128 stands for zero in the data rows.
Here are some rows, each followed by its group. Groups can overlap.
130 105 117 146 130 129 147  84 153 152 143 126 126 109 132 168 141 164 122 103 129 154  96  91  95  99 101 141 166 113 109 154 160 165 144 134 157 147 120 132 105 154 135 107  90  80 128 154  96 123 152 q
116 139 150  97 167 119 105 162 133 123 143 108 129 136 141 148 139 121  90 120 133 173 154 162 112 150 125  93 120 141 137 131 106 142 154 153  91 133 136  63 100 182 170 158 140  91 103 119 119 163 143 d
135 123  70 157  89 132 154 119 129 156 123 137 137 130 129 125 136 163 121 105 125 110 117 104 133  90 122 166 116 115 102 123 153 111  95  84 162 128 102 148 136  81 110 122 118 120 116 123 124 105 119 v
141 143 112 117 143 154 101 159  89 104 130 125 132 138 169  98 113  98 159 138 123 110 146 158 154 159 142 130 122 178 132 132 114 102  93 116 120  98 137 134 153 139 123 155 167 109 126 141 159 122 101 z
122 148 148 113 139 145  91 158  85 124 131 114 137 136 124 121 102 128 177 121 128 136 158 143 150 152 126 115 134 145 133 121 115 101 106 125 123 122 140 143 155 121 133 164 145 134 132 142 140 144 152 q
 92 158 145 114 162 126 115 147 122 131 137 117  83 132 120 136 145 126 138 117 132 168 133 120 134 129 105  99 142 129 111 104  92 111 156 150  94 150 101  90 102 158 181 119 116 136 123  83  94 160 191 q
137 109 113 156  91 134 163 105 140 139 115 138 111 134 134  96 122 123 117 132 135  79 114 110 145 109 148 174 135 104 122 126 130 116 124  98 153 112 121 163 148 100  97  83 120 158 134 129 145 126  96 d
150  87 132 146 124 110 156 102 175 132 169 119 150 132 120 161 144 153  92 116 133 131 121  95  83 109 111 139 146  85 132 162 153 174 158 112 151 119 146 138  93 140 122 108 101 111 118 134 111 135 140 d
117 171 139 103 138 161 100 161  99  97 120 126 111 138 140 105 100 105 182 138 106 130 161 154 164 161 130 100 109 165 157 118  99 112  98 133 105 137 116 132 146 122 130 155 151 145 132 123 142 138 133 g
135 118 165 130 149 126 137 122 125 135 149 116 106 130 113 159 153 126 118 123 130 164 107  95 100 119  90 125 172 119 116 121 130 149 153 126 134 152 113 112  94 160 141  95  96 123 155 122  86 145 164 i
140 107 112 129 123 135 129 126 122 137 126 143 162 122 148 131 113 127 131 108 119 110 141 137 123 137 150 140 120 136 158 153 149 123 128 127 150 108 156 142 148 112  90 139 134 112 119 155 158 111  84 l
112 131 121 127 125 114 146 111 134 146 130 117 108 126 117 154 143 162 120 117 135 144 101  96 109 104  92 130 121 115 106 114 139 151 136 127 130 148 100 104 106 139 157 119 105 110 124  95  97 102 153 v
109 149 162 118 136 142 143 145 101 127  98 135  95 128 126 101 120  90 137 141 135 125 128 137 165 148 138 140 111 148 149 123  85  94 125 132 112 127 127 123 150 133 125 117 129 161 133 102 139 148 125 r
117 135 154 109 128 141 117 136 105 104 105 129 113 119 132 126 118  89 128 134 128 117 142 156 147 161 145 134 116 123 158 130 109 115 125 144 124 107 155 150 161 116 108 154 154 158 143 141 159 145 108 r
141 129 105 151 111 128 161  99 151 129 145 127 114 122 113 148 111 132 142 119 127 146  81 101 113  94  95 158 159 100  94 136 149 156 128 158 156 141 109 132 110 138 138 123  91  94 113 151  85 114 168 l
 99 141 150 101 148 124 112 134 128 108 112 112  99 126 118 118 142 107 125 163 134 133 114 135 150 135 133 103 126 163 134  87  86 122 127 134  86 150 102 107 124 136 155 109 127 145 130  95 123 131 160 q
116 141 150 125 120 122 119 117 130 122 135 136  99 122 118 121 153 120 114 120 156 149 124 136 134 124 120 114 122 116 126 111 108 120 169 149  98 130 114 108 109 140 154 108 123 169 137 114 114 122 145 r
142  90 137 161 130 111 145  97 156 147 150 120 157 129 132 157 158 158  99 118 135 133 128 103  89 110 107 133 176 100 120 152 164 162 149 106 152 120 144 143 100 145 126 101 119  98 121 142 114 141 120 d
111 131 124 126 123 115 146 112 135 146 130 119 107 124 117 154 143 159 118 118 138 145  98  96 109 105  94 128 121 113 109 115 139 149 136 129 130 149 100 104 106 140 155 118 105 109 125  97  96 100 152 v
121 157 121 112 145 134 125 159 140  98 113 133  89 116 118  96 102 101 144 165 122 124 165 145 162 165 138  82  90 161 164 132  90 112 116  99  91 122 107 115 133 129 138 129 151 154 130  82 151 155 108 g
140 101 199 128 132 122 125 119 125 124 126 138 163 123 111 131  97 127 127 143 120 100 135 142 116 153 161 106 128 122 159 137 147 136 131 149 144 128 180 161 156 124  77 122 156 136 150 175 154 100  74 l
155 112  78 140 113 124 153 159 107 136 128 118 155 127 119 106 105 101 148 130 104 103 121 138 135 127 155 150 124 118 105 122 139  92 115 145 154 116 151 128 137 107 107 167 119 138 107 145 132 117 116 z
 90 170 127 109 152 126 109 137 132 124 112 124  73 119 139 122 146 125 127 113 149 159 137 132 148 123 122 114 128 138 113 108  89 105 139 140  90 146  90  81 111 153 185 121 122 134 119  76 104 158 170 q
133 110 118 155  91 135 162 106 143 137 111 141 115 130 125  95 127 129 117 130 134  75 110 108 144 109 147 173 139  98 120 128 135 115 120 100 153 113 122 162 146  99  96  85 122 165 137 123 143 125 100 r
111 172 116 116 174 145  92 139 129 132 128 118 111 128 153 146 158 144 116 121 122 186 137 119 131 124 115 107 115 163 117 132  95 115 124 117 106 151 102  77  88 165 168 139 133 109 109 105  99 143 157 i
126 152 165 130 148 145 112 147  87 121 131 109 137 148 137 111 113 128 160 120 124 134 170 139 152 156 114 112 155 151 138 139 108 107  83 118 132 123 139 154 153 122 121 147 157 136 126 148 148 156 120 i
155  99 121 138 100 127 145 122 112 138 134 137 173 115 107 137 117 139 137 107 124 123 112 127 109 124 105 164 117 114 123 145 160 147 134 136 158 117 151 147 137 107  95 163 102 128 131 175 139 104 114 l
126 122 166 129 149 126 142 122 126 137 154 117 107 134 114 157 151 137 117 131 126 164 111  95 100 119  89 126 170 120 111 123 127 151 160 130 133 146 114 113  98 162 143  93 100 118 148 126  90 144 165 i
117 119 122 161  72 136 145  98 137 144 114 146 118 140 123 103 123 144 122 123 137  77 109 112 146 103 145 158 116  99 119 110 144 117 119 101 147 128 114 173 160  75 103  98 120 166 133 119 140 112 101 v
111 164 120 104 146 142 122 158 120  87 103 120 101 137 125  92 101  90 155 157 108 126 140 156 171 151 153 106 102 173 146 101  86 108  93 121  95 127 108 111 141 139 131 135 155 149 137 112 146 137 121 g
136 109 114 155  91 134 159 105 141 138 115 136 114 134 130  97 123 123 115 135 136  78 112 108 145 109 147 173 136 101 123 124 130 115 125  96 154 114 121 162 149 101  96  82 122 160 136 129 144 124  97 d
117 138 101 144 120 125 164 104 146 143 147 125 114 133 120 145 123 143 143 123 128 143  75  86 120  89  94 151 128 110 106 130 147 153 116 143 147 140  96 127 102 135 145 118 108 108 113 106  84  86 159 v
111 147 126 103 138 144  99 158 113  94  93 132 108 118 128 102 109 114 138 138 120 115 155 150 161 161 154 103 109 178 145  93  94 107 100 111  96 135 115 111 149 141 136 130 152 154 143  97 157 158 117 g
130 135 139 106 144 137  90 153 120 105 110 134 123 145 151  99 103  99 147 166 110  81 156 163 157 158 172 108 123 156 134 129 112 106  94 115 112 117 138 149 165 106 107 137 182 145 146 130 167 142 103 z
132 132  92 148 113 127 157  99 155 137 139 124  94 124 120 132 136 127 126 136 147 143  91  98 124  93 107 159 133 111 102 120 133 143 146 137 136 140  92 116 102 150 149 101  96 124 125 121  93 121 151 y
115 166 165 122 132 137 113 154 110  94  99 142 123 156 106 101  81 117 169 131 110 124 132 151 165 153 143 112  95 139 155 104 107 100  64 113 116 139 135 142 159  94 114 177 141 148 131 116 145 139 116 v
125 148 136 105 147 131 106 154 135  93 112 133 102 155 142  99 106 106 133 148 113 104 165 151 163 154 164 110 109 151 153 112  91 108  80 107 100 125 122 127 150 122 125 124 169 143 142 103 161 160 109 d
123 157 127 127 129 118 125 136 118 121 112 153 110 132 135  98 107 103 129 133 127 113 126 142 165 126 161 147 128 129 130 109 110  84 114 132 123 125 125 143 162 108 112 116 151 148 129 111 133 133 123 r
134 115 126 104 146 128 106 160  92 131 121 122 169 134 154 113 133  98 128 137 129 107 150 175 141 159 162 123 101 156 145 143 116 101 124 124 120  94 163 139 154 116 105 165 162 135 132 147 166 123  89 n
113 123 141 112 151 112  95 138 134 134 130 117 138 127 142 155 160 143 107 109 139 156 152 140 108 140 125  97 140 123 131 129 122 141 172 117  98 128 141  97 101 152 169 135 135 102 129 102 122 163 157 q
120 129 111 144 113 127 139  91 164 122 141 137  94 126 126 150 129 136 125 118 132 130  97 102 114  98 106 154 138  94 100 144 147 147 134 151 146 139 106 137 117 128 139 118 105 115 123 132  97 116 148 l
149  92 103 154 116 116 154  95 150 142 145 121 141 135 130 149 147 152 123 126 137 128 103  99  98 102 121 156 163 105 112 149 156 161 137 117 152 121 135 139 102 137 126 103 117  99 123 140 111 117 144 d
129 142 133 106 155 124 119 123 126 132 137 126 130 132 152 147 166 139 112 106 143 172 133 130 115 120 107 126 116 124 132 146 112 143 131 124 107 131 119 101  99 155 158 122 127 105 128 119 111 135 150 d
126 159 119 127 134 119 134 125 134 125 153 135 120 118 117 119 123 127 137 129 123 152 108 105 130 101 112 121 137 114  98 100 127 133 142 165 112 146  96 102 101 159 161  96 125 126 128 116  93 106 160 y
123 149 142 115 138 143  90 159  86 130 132 114 140 136 126 124 106 126 173 120 130 135 154 141 151 152 125 115 130 142 132 121 116  99 106 128 123 122 141 145 152 120 133 166 142 130 130 140 138 144 153 q
147  99 123 164 134 112 137 100 177 136 154 125 147 116 130 163 164 164  97 118 134 133 133  99  91 118 103 107 184 102 106 175 169 155 137  88 157 123 140 149  94 137 121 122 132  90 114 137 110 132 107 i
119 148 134 107 146 135 107 154 129  91 117 127 104 144 142  98 112 108 131 150 116 101 164 155 163 152 165 110 108 153 150 109  92 106  76 115 102 122 121 131 154 123 125 124 170 138 141  95 163 159 106 g
119 130 113 141 112 122 140  91 166 120 139 135  91 126 124 149 128 136 123 121 132 130 100 102 115  98 107 155 138  94  99 145 146 146 133 153 146 140 106 137 117 128 140 116 106 113 122 133  96 115 147 r
154  98 122 138  99 128 145 123 113 137 133 139 174 112 110 137 117 137 134 105 127 124 111 127 109 124 107 164 115 114 127 147 159 147 132 135 159 122 151 149 138 106  94 163 100 128 132 180 138 103 113 l
143 122  78 137  89 121 131 144 119 156 129 136 162 139 131 116 105 131 135 116 119  95 119 127 127 106 134 166 102 108 101 124 159 124 108 132 154 129 126 143 151  77 109 160 109 129 113 136 132 116 127 z
110 161 101 114 161 133 101 157 113 138 131 115 115 129 160 129 120 110 145 122 118 145 133 137 148 129 127 130 114 155 111 132 111  87 121 140 115 121 118 105 130 139 158 163 131 112 110 104 113 140 159 q
138 108 113 155  89 135 160 104 140 139 114 136 114 134 129  97 122 122 117 134 135  78 112 108 145 110 147 175 136  99 121 126 131 115 122  95 154 114 121 162 148  99  96  84 121 160 138 125 143 129  95 d
109 146 132 102 143 140  97 156 110 104  95 124 108 125 129 100 112 118 141 148 120 115 157 147 162 159 150 101 114 177 149  95  92 105 106 106  96 130 114 111 146 135 137 123 149 153 140 100 158 156 117 g
144  90 137 162 131 111 144  97 156 148 150 120 158 129 132 156 157 157  99 117 135 131 127 102  89 110 107 134 175 100 121 152 164 163 150 106 152 120 144 143 100 145 126 101 120  97 121 142 114 142 120 i
142 144 115 117 147 153 106 159  88 108 126 126 126 135 170  98 109  92 157 136 119 110 150 163 156 156 145 139 124 183 130 132 114 106  91 116 118  96 136 132 152 141 122 158 167 110 122 145 161 125  98 z
123 158 125 129 132 124 124 137 117 120 113 154 113 130 135  98 105 104 129 129 127 113 128 144 165 127 160 146 126 131 133 112 109  83 113 131 123 126 126 143 162 108 113 116 150 148 129 111 133 132 123 r
130 132 135 107 151 142  89 153 101 135 122 133 170 132 168 110 113 107 135 129 116  94 161 161 146 155 171 112 113 151 158 144 126 106  98 123 123 108 157 151 165 105 100 151 163 125 125 129 168 135  89 z
109 134 120 117 128 123 122 105 117 146 129 124 126 106 142 156 167 147 128 114 153 171  92 105 115 104  79 134 137 122 115 127 135 151 132 118 111 126  95 110  98 157 170 114 102  95 125 117 104 114 164 q
133 116 124 144 119 123 155  93 139 146 148 122 133 113 111 127 156 143 116 123 145 148 105  99 111 103 106 117 145 114 112 116 138 162 164 147 124 134 106 119  90 154 142  81 103 152 139 132 107 105 134 n
123 157 124 112 147 133 124 161 142  96 115 131  91 115 118  93 104 102 145 166 123 121 166 144 162 164 139  83  86 166 167 130  90 114 120 102  91 123 106 114 134 131 138 127 153 154 126  83 154 155 110 g
155 100 123 137  99 127 145 123 113 139 134 136 172 114 109 137 117 139 135 107 126 124 111 127 109 124 107 163 117 113 126 146 159 146 133 135 158 120 151 147 138 108  94 163 101 128 133 179 139 104 113 n
152  90 151 126 144 108 127 145 128 140 135 114 159 141 136 140 121 115 106 140 119 107 152 151 113 147 170 128 127 130 137 148 144 103 138 149 142 119 185 132 140 121 102 169 145 123 124 140 142 143  98 z
128  93 149  95 157 120  96 141 112 131 131 110 157 129 150 156 129 105 122 157 109 102 151 161 112 166 170 113 119 133 150 158 138 136 142 142 135  91 190 155 152 121  95 154 173 123 139 168 163 121  97 z
142 129 105 152 113 131 160 100 150 127 145 127 116 121 112 148 110 133 142 117 127 147  82 102 113  94  96 158 157 101  95 137 148 155 128 157 156 142 109 132 110 138 138 123  90  93 114 151  86 114 168 y
144  97 130 141  93 122 141 122 132 127 137 134 155 122  99 141 112 127 129 103 119 118 123 134 103 137 111 134 131  93 129 148 158 151 144 160 155 127 162 154 139 103  97 165 106 138 131 178 141 118 114 l
127 173  39 141 105 133 158 132 137 112 147 126  90 126 124  96 122 114 139 109 133 162 107 106 157  93  92 146 140 158  85  89 107 120 122 138 113 129  54  97 101 150 174 101 120 128 102 111  99 111 177 y
155 123 115 145 120 137 137 123 131 140 137 133 156 122 122 146 118 132 130 115 106 153 112 114 107 122 113 150 114 125 125 151 149 129 129 157 157 144 148 113 111 142 110 165  92 122 121 158 115 113 117 l
133 105 118 150 129 128 147  83 154 151 143 126 125 106 133 168 143 164 123 103 130 152  97  90  96  99 102 139 165 114 106 154 161 163 147 133 158 145 120 133 106 156 135 107  88  79 127 154  96 121 150 q
149  98 125 165 134 110 137 101 177 138 153 127 149 116 130 162 162 163 100 117 134 131 136  97  90 119 100 109 182 103 107 172 169 154 139  90 157 124 139 148  94 137 123 123 133  90 115 136 111 136 108 i
116 168 138 104 154 146 107 159 111 101 107 142 117 139 140  96  94  99 149 141 109 121 139 146 164 147 143 113 110 157 146 120  99  97  92 135 105 134 119 131 159 131 118 133 161 142 134 124 149 141 115 g
131 131  92 148 112 127 158  98 156 136 139 124  94 124 120 132 137 126 126 136 147 143  91  98 123  94 108 159 134 111 101 119 134 143 146 137 135 139  93 116 102 150 149 100  96 124 125 121  93 121 151 r
117 173 139 106 141 158 100 161  97  96 120 125 112 138 142 103  97 108 182 133 105 127 156 155 164 159 127  97 107 169 158 116 101 113  97 131 106 138 116 131 146 125 131 154 153 142 135 126 141 140 133 g
129 108 131 145  94 106 141 107 139 155 133 142 136 138 133 147 132 168 118 115 138 111 123 105 110 100 137 156 114  92 122 127 158 137 130 107 151 132 129 158 135  90 123 120 123 120 122 125 128 110 128 d
118 148 142 107 154 129  98 156 121  92 108 131 110 146 130  97 115 114 138 155 119 103 164 158 161 160 154  89 125 164 140 118  98 101  91  99 101 126 123 128 151 112 119 126 176 146 150 113 163 145  99 g
109 131 126 127 127 118 148 113 136 147 129 119 105 124 114 156 147 157 120 116 141 145  98  98 109 104  93 127 119 111 108 110 139 151 138 129 131 150 100 103 106 140 154 118 103 105 124  99  97 100 153 v
112 165 158 114 131 155 107 150  94 110 115 125 110 149 137 101 114 103 164 129 135 121 158 158 163 159 131 122 120 147 143 128  96 104 110 139 110 129 130 134 162 119 132 151 148 149 137 122 146 148 129 r
123 138 117 125 119 132 149 111 151 132 145 139 134 113 124 131 122 131 130 114 128 145 101 107 115 101 108 119 129 107 128 119 135 169 145 157 122 129  99 111  97 141 151  95 106 115  95 113 102 109 151 y
146 126  87 150  95 138 150 120 124 111 136 143 127 124 145 104 106 140 142  98 129 115 130 129 142 122 123 155 139 147 121 142 143 117 105 114 155 119 110 140 142 128 113 120 137 108 109 171 138  89  99 l
104 141 151 107 149 118 115 136 124 109 107 112 100 128 118 120 140 107 127 161 135 136 117 135 152 135 131 103 127 158 135  82  86 123 127 136  87 150 101 106 125 137 154 109 129 142 127  95 120 134 160 q
142  99 121 151 108 115 163  95 125 161 145 135 150 124 117 152 141 175 122  98 139 138 104 100 106  96 110 143 109 113 139 134 160 144 122 102 159 128 128 150 123 105 107 117 107 116 129 137 119  84 114 v
154  84 116 143 112 102 143  90 179 132 165 127 149 123 130 165 135 138  99  90 128 130 103 109  88 102 122 148 164  95 112 154 165 160 144 137 160 140 135 139 108 128 114 118 104  95 141 158 102 129 133 d
138 129  90 146  73 130 150 126 134 137 122 143 149 122 102 117  91 140 141 103 123 111 113 121 132 107 110 164 105 114 108 130 150 127 104 132 158 137 119 152 153  76 108 154 101 123 114 155 128 107 128 v
130 103 117 146 128 126 147  83 154 150 146 124 126 107 132 168 141 164 121 102 127 154  97  91  95 100 102 139 167 113 107 152 160 164 144 134 157 145 120 132 105 155 135 107  90  81 129 154  96 122 150 q
126 151 147 101 140 141 111 159 111  98 112 130 111 127 119  92 119 104 144 159 125 132 156 162 153 165 140  88  93 170 164 114  89 116 113 109  89 127 114 108 136 139 127 119 154 163 149 126 157 124 105 n
154  94 103 150 115 117 157  96 151 142 145 118 143 131 134 150 149 145 119 125 133 131 103 100  98 101 121 154 160 106 111 147 155 164 139 117 153 120 135 139 103 140 125 103 115 100 123 144 110 117 141 d
153  93 103 151 117 117 157  96 150 143 145 119 143 134 134 150 147 146 120 123 133 130 101 100  97 101 120 152 160 107 110 148 155 165 138 119 153 121 135 139 103 140 126 104 114  99 122 142 110 116 141 y
132  91 149 100 156 127  94 139 110 134 133 108 159 131 157 157 129 107 124 153 110 101 149 161 111 166 167 113 119 134 153 156 138 137 142 139 135  94 190 155 152 120  93 159 172 125 143 166 167 124  95 z
123 158 124 129 133 124 124 137 118 119 113 154 113 129 135  98 105 104 129 129 127 113 128 145 165 127 160 146 125 131 133 111 108  82 113 130 124 127 125 143 161 108 114 116 150 147 131 111 133 132 123 r
144 128 130 148 113 119 139 134 131 135 138 153 144 127 131 103 107 120 117 117 110 105 145 144 150 129 156 138 134 113 125 122 131  77 130 131 141 119 147 148 149 107  97 114 163 153 122 128 143 122  97 d
135 149 141 114 158 147 100 152  92 123 137 114 139 151 164 110  98 104 163 130 115 115 150 142 157 151 139 125 142 164 128 147 112 107  93 142 129 124 140 154 164 125 113 152 157 125 129 145 146 148 124 z
Which 3 groups are nearest to each row below, nearest first, going by the distance to the group's nearest row?
145  91 137 160 125 107 142  98 156 146 149 120 161 128 132 157 161 156  97 119 135 134 127 103  89 111 108 134 175  97 124 151 165 161 148 106 151 119 144 145 101 146 125  99 121  99 122 143 113 141 121 d i y
102 179 103 121 140 132 102 138 148 112 115 131  80 131 136 109 144 121 113 127 143 145 135 138 160 119 134 121 130 140  98 114  91  88 127 122  97 135  92  95 123 127 164 122 131 146 120  86 112 157 150 q r i
147  89 116 151 113 116 149  92 173 136 160 134 141 130 130 164 134 146 105 106 130 130 107 109  88 102 115 151 161  98 113 160 164 167 150 136 158 137 137 143 113 133 118 111 106  83 126 158 107 125 139 d y q
102 144 149 107 153 123 111 130 121 107 113 108 102 123 118 117 141 101 120 171 131 134 117 137 150 136 130 103 126 155 140  87  84 118 124 138  84 158 103 107 119 138 155 108 129 142 132  97 123 135 161 q r g
Which 3 groups are nearest to each row below, nearest first, going by the distance to the centre of the group?
126 133 141 109 139 129  83 162 100 128 126 143 167 133 153 116 115 104 144 146 107  98 149 164 140 147 161 131 105 129 138 127 134  91 108 122 120 112 159 151 165 102 111 160 168 133 137 135 156 126 110 z n g
133 131  92 148 113 128 157  98 156 136 139 124  94 124 119 132 136 126 126 136 146 143  91  98 124  93 108 158 134 111 101 119 133 143 147 137 136 140  92 116 102 150 149 101  95 124 125 120  93 120 151 y v d
139 112 103 144 121 120 151 106 129 152 143 119 136 118 130 146 159 152 129 118 134 149  99 101 108 105  97 146 156 112 103 131 151 152 148 118 137 132 117 121  98 152 149 115 106  98 133 122 104 107 153 y i v
138 112 101 146 121 121 151 106 129 153 142 119 136 116 132 146 160 149 128 118 135 148  99 102 108 105  96 144 156 113 103 131 151 153 149 118 137 133 116 122  98 151 148 115 105  99 134 121 104 108 153 y i v
104 130 144 100 131 114  90 151 141 100 111 119 130 142 111 113 150 101 108 159 137 122 162 159 135 150 160  95 112 152 139  94  92 128 136 147  80 144 129 110 129 117 149 126 143 167 127 103 138 161 153 g r n
126 134 142 109 138 130  84 162  97 130 127 142 168 132 153 116 114 105 144 146 108  98 148 165 140 147 161 131 105 128 137 127 133  91 107 124 120 112 159 151 165 102 111 160 168 132 137 134 156 126 109 z n g
128 117 194 119 131 147 112 144  69 126 122 121 163 131 118 121 127 134 163 140 130 117 170 156 123 176 143  95 120 152 171 149 129 129 127 128 130 109 175 157 157 117  95 145 156 152 154 166 162 111  94 z n g
 90 170 127 110 152 126 109 137 132 125 112 124  73 120 139 121 147 125 126 113 149 159 138 132 148 123 123 115 128 139 112 109  89 105 139 141  90 146  90  81 110 153 184 120 121 134 119  75 104 159 170 q r y
 89 169 127 110 151 126 110 136 132 125 112 124  73 120 139 122 147 124 126 114 149 159 138 132 148 123 123 115 127 139 112 109  89 105 139 141  90 146  90  82 111 153 185 120 121 134 118  76 104 159 171 q r y
108 168 129 109 143 140 107 153 125  87 103 134  91 145 131  98 106  95 150 161 114 113 146 148 164 151 145 114  99 145 144 113  94 104 100 126  96 127 115 117 148 128 137 137 157 155 142  94 148 145 121 g r z
136 116 122 129 128 125 150 118 118 118 151 115 147 112 102 157 115 126 136 111 117 160 105 114  94 120  96 137 133 100 117 138 150 173 136 182 149 125 149 128 101 152 136 168  98 120 120 170 108 126 149 l y i
Which 2 groups are nearest to each row below, nearest first, going by the average distance to the group's rows?
116 141 150 126 120 122 119 117 130 122 136 136  99 121 118 121 152 121 115 120 156 148 124 137 134 124 121 113 122 116 126 111 108 119 168 148  98 130 114 108 109 140 155 108 123 169 138 113 115 122 144 r q
132  91 150  99 157 126  94 140 110 133 133 108 159 131 157 157 127 108 124 154 111 101 149 161 111 166 166 111 119 135 153 156 138 137 143 140 135  95 190 155 152 120  93 159 171 125 141 166 166 125  95 z n
144  98 130 142  95 122 142 122 130 126 137 134 155 124 100 140 111 128 127 104 119 118 123 134 103 137 111 135 132  93 128 149 158 151 144 161 155 124 162 153 138 104  97 164 105 138 132 180 141 117 113 l n
120 121 128 158  71 136 146  96 138 144 115 145 117 143 122 101 123 141 123 125 137  76 110 118 147 101 142 155 117  99 113 113 142 118 120 103 148 127 114 170 158  75 104  96 122 167 133 124 139 115 101 v r
115 118 122 161  72 138 147  98 136 143 113 147 117 140 124 101 122 143 122 122 137  75 108 114 146 101 144 158 111 100 118 110 143 119 119 102 147 129 114 171 160  75 104  97 121 164 132 118 141 114 100 v r
115 118 121 157  71 137 145  97 138 146 113 146 118 139 122 102 123 144 121 122 136  74 110 115 146 102 145 158 112  99 120 110 144 119 120 100 147 127 114 172 159  75 103  97 120 165 133 121 139 114 101 v r
Which 2 groups are nearest to each row below, nearest first, going by the distance to the centre of the group?
146 104 115 153 128 114 140  91 171 131 160 131 121 129 128 167 135 155 124 114 132 141 102  97  97 103  92 146 169 107  98 164 160 160 140 129 161 139 129 144 112 136 124 124 107  76 125 158 102 123 143 i d
Which 2 groups are nearest to each row below, nearest first, going by the distance to the group's nearest row?
114 161 133 122 140 122 125 124 136 134 141 133 119 104 121 124 127 138 126 122 128 157 116 106 132 108  98 102 147 118  99 108 124 127 146 165 104 155  95  99 105 160 171 101 121 123 122 108  96 125 158 y q
118 135 143 102 135 137  83 158 117 118  84 127 126 140 152  97 118  96 124 159 126  79 156 167 150 157 176 122 110 146 138 119 107 110 118 122 105 103 144 129 168 105 113 144 157 160 141 110 171 152  97 z g
111 143 148 123 124 124 118 120 132 118 130 137  99 116 121 116 154 118 119 120 157 145 129 138 134 123 119 117 116 114 126 115 108 121 165 148  98 137 114 111 107 134 157 108 120 168 146 115 115 126 152 r q
